In the data rows, 128 means zero.
Some points, each followed by its number:
[85, 148, 137, 100, 119, 139, 168, 139, 105, 85, 134, 110, 185, 107, 111, 119] 0
[170, 5, 199, 100, 174, 152, 122, 241, 69, 70, 114, 197, 0, 132, 121, 184] 1
[141, 140, 97, 147, 130, 191, 128, 113, 83, 161, 113, 180, 127, 145, 156, 142] 2
[126, 139, 133, 137, 148, 91, 158, 130, 125, 143, 132, 128, 130, 138, 109, 140] 3
[167, 122, 146, 179, 147, 189, 168, 113, 141, 140, 154, 108, 134, 154, 112, 154] 4
[185, 73, 161, 85, 157, 85, 64, 202, 122, 123, 137, 110, 154, 114, 12, 104] 5
[161, 138, 161, 111, 120, 132, 149, 108, 144, 117, 144, 117, 100, 139, 119, 142] 6
[157, 150, 79, 107, 131, 104, 70, 17, 161, 211, 49, 84, 255, 83, 95, 71] 7
[110, 158, 118, 165, 106, 201, 170, 75, 121, 132, 147, 135, 77, 150, 138, 127] 8
[110, 116, 130, 136, 172, 123, 153, 152, 151, 93, 132, 79, 164, 136, 125, 134] 9
[120, 130, 103, 137, 109, 70, 112, 130, 135, 113, 155, 114, 117, 124, 181, 147] 10
[124, 114, 186, 114, 162, 202, 131, 168, 108, 103, 119, 118, 178, 91, 97, 124] 11
[126, 120, 171, 156, 183, 124, 152, 117, 126, 150, 126, 90, 165, 106, 48, 124] 12
[89, 142, 117, 128, 166, 115, 101, 93, 113, 166, 142, 194, 193, 113, 95, 173] 13
[116, 132, 164, 117, 200, 155, 174, 151, 165, 126, 126, 92, 195, 102, 102, 138] 14
[130, 140, 132, 120, 107, 113, 161, 114, 165, 116, 119, 94, 118, 106, 135, 114] 15
[109, 68, 138, 115, 127, 148, 109, 188, 117, 83, 154, 171, 143, 145, 140, 162] 16
[151, 192, 98, 154, 209, 137, 109, 106, 156, 132, 154, 145, 139, 119, 114, 62] 17
[39, 29, 75, 77, 4, 0, 152, 139, 239, 15, 128, 169, 0, 71, 134, 201] 18
[88, 166, 130, 162, 165, 155, 130, 170, 114, 144, 157, 137, 108, 147, 165, 137] 19
[121, 180, 164, 125, 90, 137, 169, 105, 131, 94, 84, 88, 147, 129, 144, 140] 20
[94, 45, 117, 59, 54, 72, 85, 148, 148, 54, 152, 183, 51, 98, 166, 163] 21
[82, 96, 101, 84, 174, 102, 81, 185, 120, 113, 130, 123, 117, 152, 107, 133] 22
[154, 87, 121, 133, 131, 222, 88, 142, 72, 101, 182, 212, 32, 148, 140, 130] 23
[93, 138, 103, 91, 101, 107, 118, 102, 143, 87, 187, 99, 103, 149, 123, 142] 24
[129, 137, 185, 125, 14, 214, 110, 168, 127, 145, 114, 122, 190, 95, 77, 88] 25
[113, 137, 122, 115, 118, 96, 89, 126, 77, 64, 168, 141, 47, 93, 113, 139] 26
[153, 66, 71, 89, 102, 80, 86, 148, 181, 97, 69, 146, 73, 99, 179, 203] 27
[132, 91, 159, 109, 166, 180, 129, 181, 97, 107, 70, 115, 156, 132, 154, 146] 28
[180, 183, 97, 180, 152, 0, 164, 92, 177, 169, 88, 181, 151, 220, 145, 74] 29
[144, 115, 147, 128, 121, 138, 197, 140, 104, 170, 112, 161, 189, 115, 114, 140] 30
[147, 159, 139, 128, 127, 122, 107, 165, 119, 178, 107, 187, 76, 223, 226, 137] 31
[89, 136, 145, 105, 100, 102, 128, 76, 150, 135, 137, 61, 178, 109, 163, 126] 32
[190, 64, 117, 166, 204, 148, 155, 195, 59, 154, 132, 144, 38, 146, 96, 101] 33
[184, 154, 150, 146, 113, 166, 134, 141, 96, 105, 115, 163, 52, 136, 125, 149] 34
[149, 90, 101, 126, 158, 44, 147, 115, 126, 71, 86, 147, 105, 172, 98, 126] 35
[135, 102, 113, 153, 118, 156, 161, 146, 122, 114, 149, 179, 93, 102, 124, 107] 36
[76, 119, 142, 110, 164, 126, 114, 89, 142, 172, 137, 151, 192, 142, 170, 94] 37
[94, 130, 64, 161, 82, 127, 105, 97, 147, 142, 164, 108, 167, 95, 106, 144] 38
[170, 102, 134, 139, 126, 151, 140, 139, 128, 122, 144, 114, 107, 148, 121, 114] 39
[159, 148, 189, 79, 122, 179, 65, 116, 88, 113, 140, 23, 132, 165, 124, 142] 40
[95, 153, 206, 122, 129, 177, 128, 62, 99, 149, 177, 116, 117, 191, 197, 116] 41
[141, 143, 90, 187, 103, 112, 142, 157, 166, 108, 124, 146, 116, 124, 160, 104] 42
[132, 141, 197, 98, 153, 145, 131, 56, 118, 183, 78, 84, 165, 105, 111, 84] 43
[114, 170, 116, 189, 89, 48, 155, 167, 158, 144, 93, 172, 138, 181, 71, 106] 44
[135, 85, 79, 118, 56, 15, 111, 181, 173, 0, 122, 181, 75, 99, 133, 183] 45
[143, 121, 196, 140, 163, 193, 102, 110, 118, 139, 149, 96, 148, 137, 133, 144] 46
[103, 140, 105, 98, 154, 144, 134, 136, 114, 119, 156, 131, 137, 111, 169, 105] 47
[102, 124, 187, 96, 68, 128, 169, 86, 129, 61, 128, 70, 171, 116, 38, 170] 48
[88, 79, 79, 142, 146, 82, 100, 240, 215, 100, 45, 90, 108, 115, 165, 197] 49
[96, 165, 177, 131, 144, 165, 141, 92, 124, 149, 134, 104, 175, 137, 144, 144] 50
[110, 161, 93, 122, 62, 107, 100, 102, 134, 77, 137, 110, 172, 68, 125, 129] 51
[86, 178, 180, 159, 86, 255, 124, 184, 131, 178, 174, 70, 86, 123, 209, 145] 52
[129, 106, 66, 116, 157, 99, 134, 121, 74, 150, 163, 175, 113, 103, 116, 110] 53
[139, 162, 134, 155, 181, 133, 104, 121, 133, 94, 134, 111, 156, 116, 147, 67] 54
[148, 141, 122, 121, 118, 78, 144, 105, 128, 110, 144, 119, 101, 144, 120, 125] 55
[163, 98, 130, 80, 186, 123, 144, 144, 98, 144, 98, 130, 154, 140, 86, 155] 56
[174, 133, 171, 118, 109, 183, 114, 180, 76, 125, 135, 200, 110, 158, 118, 150] 57
[182, 162, 149, 224, 168, 133, 145, 72, 97, 165, 123, 180, 143, 134, 137, 95] 58
[130, 126, 141, 112, 155, 150, 96, 125, 139, 164, 116, 73, 147, 136, 124, 108] 59
[146, 20, 37, 203, 174, 84, 67, 148, 144, 48, 77, 166, 151, 144, 173, 27] 60
[68, 113, 77, 105, 108, 99, 165, 155, 144, 102, 144, 132, 108, 128, 166, 168] 61
[127, 70, 73, 107, 173, 144, 120, 71, 103, 109, 228, 107, 121, 52, 97, 129] 62
[36, 99, 156, 169, 130, 202, 97, 49, 81, 143, 185, 108, 187, 124, 91, 40] 63
[116, 140, 33, 132, 124, 112, 125, 139, 144, 164, 169, 134, 155, 115, 94, 110] 64
[184, 118, 158, 147, 132, 196, 161, 175, 99, 102, 121, 186, 16, 146, 182, 114] 65
[101, 134, 105, 130, 84, 115, 94, 98, 113, 90, 105, 111, 122, 114, 145, 127] 66
[130, 130, 115, 113, 196, 133, 137, 105, 123, 158, 105, 107, 209, 116, 163, 125] 67
[132, 146, 182, 143, 182, 207, 164, 79, 1, 176, 73, 147, 97, 161, 208, 58] 68
[123, 143, 123, 132, 103, 115, 113, 153, 94, 132, 127, 87, 132, 104, 141, 147] 69
[226, 127, 170, 93, 104, 167, 152, 157, 94, 145, 117, 128, 45, 107, 130, 144] 70
[73, 94, 160, 81, 137, 146, 109, 71, 130, 167, 88, 72, 191, 111, 78, 92] 71
[0, 246, 85, 210, 0, 158, 255, 51, 184, 188, 33, 33, 85, 138, 154, 156] 72
[174, 180, 152, 123, 107, 159, 122, 105, 151, 107, 103, 85, 126, 161, 158, 156] 73
New points follow, each followed by the number of its nearest point above by angle, seen from the average point of the numbered points.
[110, 143, 146, 132, 106, 151, 124, 151, 114, 133, 130, 143, 134, 140, 152, 157] 52
[127, 125, 97, 126, 131, 108, 124, 130, 108, 122, 164, 154, 101, 123, 127, 118] 53
[87, 176, 118, 124, 88, 172, 150, 77, 144, 199, 90, 154, 131, 80, 160, 136] 72
[112, 166, 118, 146, 117, 155, 153, 80, 131, 151, 117, 124, 137, 94, 152, 114] 72
[108, 120, 102, 114, 96, 136, 134, 156, 116, 98, 155, 120, 69, 124, 109, 136] 26
[138, 106, 115, 119, 162, 100, 102, 142, 132, 139, 106, 138, 139, 98, 127, 126] 5
[72, 86, 121, 180, 109, 125, 102, 89, 158, 155, 150, 145, 79, 73, 248, 167] 10
[138, 110, 117, 141, 79, 182, 78, 157, 131, 111, 157, 135, 70, 164, 152, 137] 23
[150, 173, 95, 59, 116, 120, 156, 145, 77, 109, 187, 169, 68, 85, 173, 142] 26
[126, 118, 156, 115, 139, 98, 76, 76, 113, 149, 142, 128, 225, 83, 109, 114] 7
[114, 144, 120, 120, 114, 124, 130, 106, 115, 132, 138, 121, 137, 98, 137, 130] 51
[110, 132, 137, 90, 127, 75, 140, 157, 87, 132, 147, 154, 146, 139, 129, 105] 53
[164, 55, 34, 163, 142, 255, 144, 128, 27, 232, 103, 198, 116, 175, 159, 209] 2
[124, 123, 159, 107, 149, 125, 102, 144, 109, 129, 157, 123, 144, 125, 96, 122] 5
[114, 130, 139, 152, 135, 158, 87, 166, 120, 150, 112, 120, 170, 104, 94, 134] 11
[115, 183, 145, 120, 61, 209, 97, 116, 129, 141, 102, 100, 109, 117, 228, 127] 52
[184, 173, 162, 135, 157, 155, 128, 118, 119, 140, 112, 147, 107, 159, 192, 137] 31
[197, 133, 101, 126, 134, 167, 106, 168, 185, 120, 76, 128, 103, 87, 80, 202] 27
[159, 43, 114, 152, 141, 89, 86, 188, 140, 102, 69, 123, 125, 129, 41, 107] 5
[167, 98, 130, 100, 144, 166, 130, 191, 100, 175, 104, 129, 74, 135, 104, 111] 33
[102, 162, 119, 121, 97, 131, 128, 105, 139, 143, 142, 127, 134, 70, 130, 126] 51
[130, 171, 174, 142, 124, 142, 118, 109, 144, 126, 110, 142, 102, 125, 233, 162] 31
[0, 243, 75, 208, 0, 142, 213, 64, 176, 233, 107, 12, 77, 114, 139, 147] 72
[166, 67, 192, 160, 158, 77, 132, 179, 135, 127, 154, 89, 130, 166, 96, 109] 5
[175, 98, 120, 166, 184, 161, 129, 109, 124, 138, 86, 171, 95, 161, 119, 125] 33
[82, 125, 185, 131, 105, 68, 101, 141, 136, 108, 105, 65, 172, 183, 107, 165] 48
[45, 71, 143, 156, 125, 142, 167, 74, 68, 124, 143, 96, 153, 149, 144, 120] 63
[109, 167, 147, 161, 86, 172, 142, 118, 149, 152, 152, 121, 117, 144, 230, 149] 52
[88, 204, 152, 144, 93, 137, 158, 127, 113, 154, 107, 97, 109, 191, 148, 130] 72
[154, 157, 160, 144, 139, 167, 123, 126, 80, 151, 158, 142, 144, 140, 89, 149] 57
[122, 161, 130, 132, 107, 155, 122, 101, 120, 150, 135, 136, 119, 105, 175, 130] 52
[110, 107, 112, 145, 121, 196, 116, 132, 118, 158, 193, 132, 95, 167, 125, 117] 23
[157, 63, 100, 106, 133, 91, 129, 203, 129, 106, 142, 79, 122, 143, 18, 135] 5
[169, 113, 129, 137, 96, 214, 130, 161, 101, 149, 125, 156, 135, 111, 123, 144] 57
[144, 148, 114, 188, 139, 164, 106, 138, 95, 140, 138, 145, 137, 109, 97, 108] 58
[185, 132, 113, 146, 118, 231, 108, 163, 148, 105, 96, 174, 105, 67, 241, 146] 65
[161, 97, 116, 129, 135, 123, 127, 128, 120, 133, 130, 135, 114, 126, 83, 111] 5
[116, 157, 111, 167, 95, 158, 138, 136, 146, 176, 152, 145, 188, 122, 207, 172] 52
[110, 141, 99, 138, 71, 119, 127, 142, 69, 122, 70, 203, 80, 138, 210, 183] 31
[177, 159, 68, 135, 116, 39, 104, 101, 191, 37, 137, 67, 75, 141, 96, 82] 55
[158, 74, 119, 109, 153, 89, 130, 170, 145, 126, 92, 151, 130, 135, 59, 85] 5
[124, 105, 156, 118, 139, 128, 96, 140, 141, 117, 122, 139, 144, 129, 132, 131] 16
[137, 117, 125, 115, 114, 85, 117, 176, 171, 109, 98, 128, 124, 129, 151, 129] 49
[136, 149, 138, 131, 116, 134, 136, 87, 134, 142, 105, 106, 108, 126, 120, 94] 43
[219, 57, 98, 172, 136, 184, 124, 147, 119, 205, 49, 141, 72, 138, 129, 161] 33
[123, 168, 149, 120, 78, 172, 107, 159, 97, 100, 138, 104, 114, 134, 255, 128] 52
[92, 202, 137, 138, 87, 224, 77, 128, 125, 190, 187, 94, 159, 103, 207, 150] 52
[173, 114, 72, 188, 160, 172, 162, 126, 50, 174, 133, 196, 108, 119, 196, 134] 2
[81, 129, 158, 191, 92, 68, 169, 78, 125, 114, 200, 121, 157, 177, 173, 95] 41
[153, 132, 127, 158, 126, 167, 115, 102, 115, 134, 146, 129, 103, 116, 145, 126] 8
[119, 108, 166, 93, 137, 127, 93, 123, 86, 126, 121, 108, 141, 165, 112, 131] 40
[138, 138, 146, 151, 177, 154, 113, 169, 139, 133, 89, 113, 122, 157, 113, 134] 28
[104, 117, 53, 141, 119, 76, 86, 99, 158, 149, 137, 201, 141, 162, 159, 93] 29
[136, 120, 117, 123, 114, 136, 105, 135, 130, 132, 125, 115, 123, 120, 107, 161] 27
[133, 140, 142, 148, 100, 143, 128, 119, 104, 112, 152, 146, 78, 136, 117, 115] 34
[119, 130, 187, 112, 111, 192, 66, 116, 136, 106, 107, 158, 105, 169, 108, 182] 57
[177, 136, 145, 106, 165, 125, 93, 123, 154, 122, 126, 137, 156, 200, 107, 138] 56
[139, 132, 135, 122, 119, 126, 112, 123, 131, 112, 139, 114, 144, 142, 117, 131] 40
[167, 105, 98, 113, 125, 176, 132, 122, 118, 181, 100, 163, 98, 154, 119, 169] 2
[123, 86, 165, 72, 108, 152, 92, 128, 118, 134, 112, 84, 158, 147, 56, 149] 71
[124, 129, 125, 127, 133, 161, 126, 93, 117, 122, 111, 132, 129, 105, 163, 107] 68
[109, 144, 177, 111, 102, 120, 140, 57, 139, 120, 148, 97, 198, 123, 76, 103] 48
[122, 134, 137, 95, 110, 124, 110, 139, 129, 100, 140, 97, 165, 131, 109, 164] 48
[111, 72, 94, 134, 171, 81, 126, 143, 222, 119, 118, 180, 150, 157, 148, 69] 60
